In the data rows, the value 128 means zero.
Here are some points:
113 126 103 185 172 175 097 134 157 118 116 057 079 155 104 142 124 155 083 074 167 128 159 080 141 125 111 128 087 129 130 129 158 129 145 127 064 194 091 102 106 106
182 154 104 133 143 131 124 133 134 214 128 137 144 053 064 077 119 145 113 106 074 104 090 079 088 108 159 139 150 038 136 130 108 115 147 093 128 108 105 133 055 168
205 150 080 114 146 209 137 122 166 057 132 143 070 115 200 135 053 176 140 100 074 216 050 154 029 149 109 146 101 124 136 133 219 144 149 071 052 167 142 122 192 117
081 172 255 182 018 121 143 122 193 000 232 107 000 255 236 194 013 068 077 190 154 170 223 211 219 065 000 160 042 157 046 170 144 000 026 098 039 232 068 235 255 049
236 140 027 061 136 031 192 210 248 017 154 126 255 175 255 117 087 033 000 143 150 220 029 129 034 235 130 187 071 109 255 089 255 185 088 150 179 140 103 236 130 255
184 157 077 109 121 111 156 104 100 179 165 178 226 150 183 142 128 146 251 108 023 178 000 125 113 127 163 106 186 070 162 145 177 237 151 123 121 033 210 116 155 211
120 107 079 190 252 255 073 161 085 183 000 056 055 060 046 120 158 225 153 065 194 078 193 076 120 086 163 082 101 192 110 154 057 102 246 108 051 212 084 000 069 035
174 139 164 128 093 115 156 153 136 165 150 097 142 074 102 084 118 104 134 148 091 152 093 121 147 096 102 150 117 089 138 117 109 103 107 114 142 083 108 190 091 173
115 160 002 129 255 185 025 185 062 255 000 116 180 026 006 017 242 190 195 091 176 062 106 000 096 157 255 067 170 120 159 113 056 096 255 186 191 094 119 000 000 173
116 135 119 181 175 186 070 157 148 128 105 081 075 155 101 148 128 155 074 062 162 116 168 095 176 114 139 142 097 139 098 147 134 119 140 149 063 207 092 092 112 073
148 149 110 113 116 131 147 086 098 139 163 181 134 127 135 140 128 141 181 127 068 150 063 116 104 120 143 120 170 103 148 147 156 167 122 137 117 090 177 114 183 152
119 126 151 109 085 101 133 091 130 137 150 165 124 122 122 138 123 115 155 146 083 135 108 154 129 115 122 132 161 105 119 124 122 114 104 120 150 094 147 140 157 147
Then 10 other points, each followed by its number:
106 129 103 097 092 152 146 111 169 021 139 170 094 152 202 147 089 099 154 151 114 209 091 183 072 160 090 118 102 161 106 154 160 098 111 120 135 158 141 146 216 116 0
142 137 163 130 088 071 159 100 127 130 190 132 152 179 126 159 123 115 085 126 135 099 117 151 153 120 136 147 129 128 141 128 112 167 076 129 138 123 146 156 117 128 1
129 130 072 026 071 067 110 149 119 088 122 193 177 142 191 089 155 084 201 211 081 187 078 190 113 208 145 185 144 074 148 088 188 102 097 151 186 088 171 193 188 255 2
117 131 164 131 119 119 165 114 124 108 136 152 124 125 139 129 099 129 135 149 152 114 138 161 136 104 100 126 111 171 104 133 095 123 140 098 152 112 116 148 136 073 3
177 134 173 205 188 126 152 130 074 213 084 087 136 131 069 088 133 113 076 116 155 055 146 101 201 090 081 114 099 110 102 114 058 149 125 108 201 113 138 144 027 097 4
136 131 143 132 138 132 132 129 116 155 133 125 126 114 100 125 126 129 133 127 130 116 137 117 139 117 125 129 129 126 120 130 110 131 125 124 132 115 126 133 105 122 5
103 077 158 140 138 127 157 158 132 046 163 076 118 165 181 127 098 104 111 195 152 113 221 167 165 126 071 120 117 186 118 145 123 134 106 115 076 211 098 174 181 062 6
126 130 116 117 120 158 125 119 149 061 134 152 096 140 192 151 111 126 128 150 113 183 128 157 079 149 110 124 118 138 109 133 155 106 128 115 121 144 135 135 191 101 7
097 128 130 055 085 091 123 155 150 186 120 128 161 059 103 095 162 080 136 184 132 109 145 137 091 122 134 119 147 114 130 064 084 098 135 189 169 097 114 161 086 229 8
120 125 123 119 131 125 118 125 125 145 107 138 121 106 120 119 137 129 134 128 107 136 107 135 107 128 142 141 135 116 118 111 129 126 126 128 129 110 134 122 130 130 9
Which of these numbered points is nearest to each point below by angle, seen from the average point of the first points? Its number follows each.
115 141 102 097 128 134 110 083 147 076 125 208 105 168 187 158 118 160 133 114 105 172 090 139 058 165 146 120 150 112 107 123 191 125 116 157 145 119 163 118 198 109 > 7
116 117 115 112 137 137 121 142 129 129 098 124 119 112 132 129 129 137 125 124 121 138 129 127 109 133 137 122 130 128 124 123 140 121 146 122 132 132 128 111 128 129 > 9
136 144 128 141 107 151 146 087 142 070 144 166 107 166 165 156 083 125 112 132 099 140 124 153 105 127 097 142 112 131 125 144 163 116 118 121 106 132 123 141 171 114 > 7
106 181 058 105 108 137 019 000 129 198 112 255 111 097 062 164 124 202 231 064 052 095 072 114 058 090 250 120 235 078 055 126 117 178 208 149 129 047 233 008 183 141 > 9
121 100 170 130 115 105 166 107 125 083 113 148 135 132 156 152 101 126 103 150 150 110 144 162 132 128 117 139 108 177 142 160 097 109 149 080 150 143 137 145 149 083 > 3
115 116 144 131 126 120 150 131 114 099 127 121 120 126 138 131 110 133 125 156 151 124 154 139 131 125 114 138 107 158 127 133 097 115 139 105 135 132 122 127 140 104 > 3
110 102 186 176 127 176 140 077 082 102 134 137 058 103 132 169 108 158 157 142 119 131 164 145 120 076 118 105 127 169 057 179 117 104 133 084 110 154 141 102 185 026 > 3
131 132 113 151 143 163 127 100 100 125 115 156 087 115 132 144 114 163 184 128 099 149 109 121 108 105 131 116 155 141 111 153 134 144 161 110 098 125 152 086 152 090 > 7
119 117 141 130 115 126 128 146 108 176 129 116 136 099 108 120 158 129 178 133 119 115 138 128 154 102 136 119 135 127 126 125 083 129 123 116 131 088 130 136 103 125 > 5
116 117 143 136 137 130 137 136 108 165 113 115 146 090 110 117 152 131 182 145 128 116 129 119 149 101 128 114 143 120 134 135 088 136 134 128 132 093 128 125 104 136 > 5
124 133 117 123 132 141 114 121 126 122 111 150 115 123 135 132 125 137 136 131 124 142 116 124 108 131 129 130 130 135 118 132 135 121 144 133 131 124 136 113 139 120 > 9
185 181 136 153 110 097 121 092 133 129 181 157 140 199 133 175 141 110 087 029 077 098 105 090 159 139 138 161 163 061 153 119 170 174 075 131 137 088 152 115 113 198 > 1
106 138 093 133 154 139 100 155 157 089 133 078 105 163 133 123 127 106 080 116 174 131 181 135 162 143 100 140 108 145 144 123 148 110 131 149 099 185 077 144 124 112 > 6
126 123 148 139 132 136 119 124 130 120 132 121 118 127 135 129 121 126 123 124 132 127 131 142 133 120 125 138 122 132 117 131 129 124 124 118 131 127 129 120 128 120 > 3
183 149 119 105 124 132 147 142 147 194 115 111 157 074 068 087 117 150 137 126 092 125 077 093 118 104 149 140 134 087 156 093 105 126 149 109 127 090 122 132 103 191 > 8
077 126 123 031 000 052 138 172 193 014 183 149 157 184 221 132 105 024 123 199 158 190 161 225 124 178 072 140 097 136 139 120 156 078 078 179 154 165 074 242 209 185 > 0
134 140 135 162 146 184 113 114 107 144 100 145 097 120 109 161 110 178 132 098 123 127 127 124 114 108 128 136 131 134 097 153 112 117 162 099 106 137 145 065 135 080 > 3
177 145 083 083 132 195 156 119 208 022 147 110 056 124 207 126 046 138 132 149 051 229 094 173 052 134 076 140 095 131 117 166 201 082 120 089 045 186 100 162 196 106 > 0
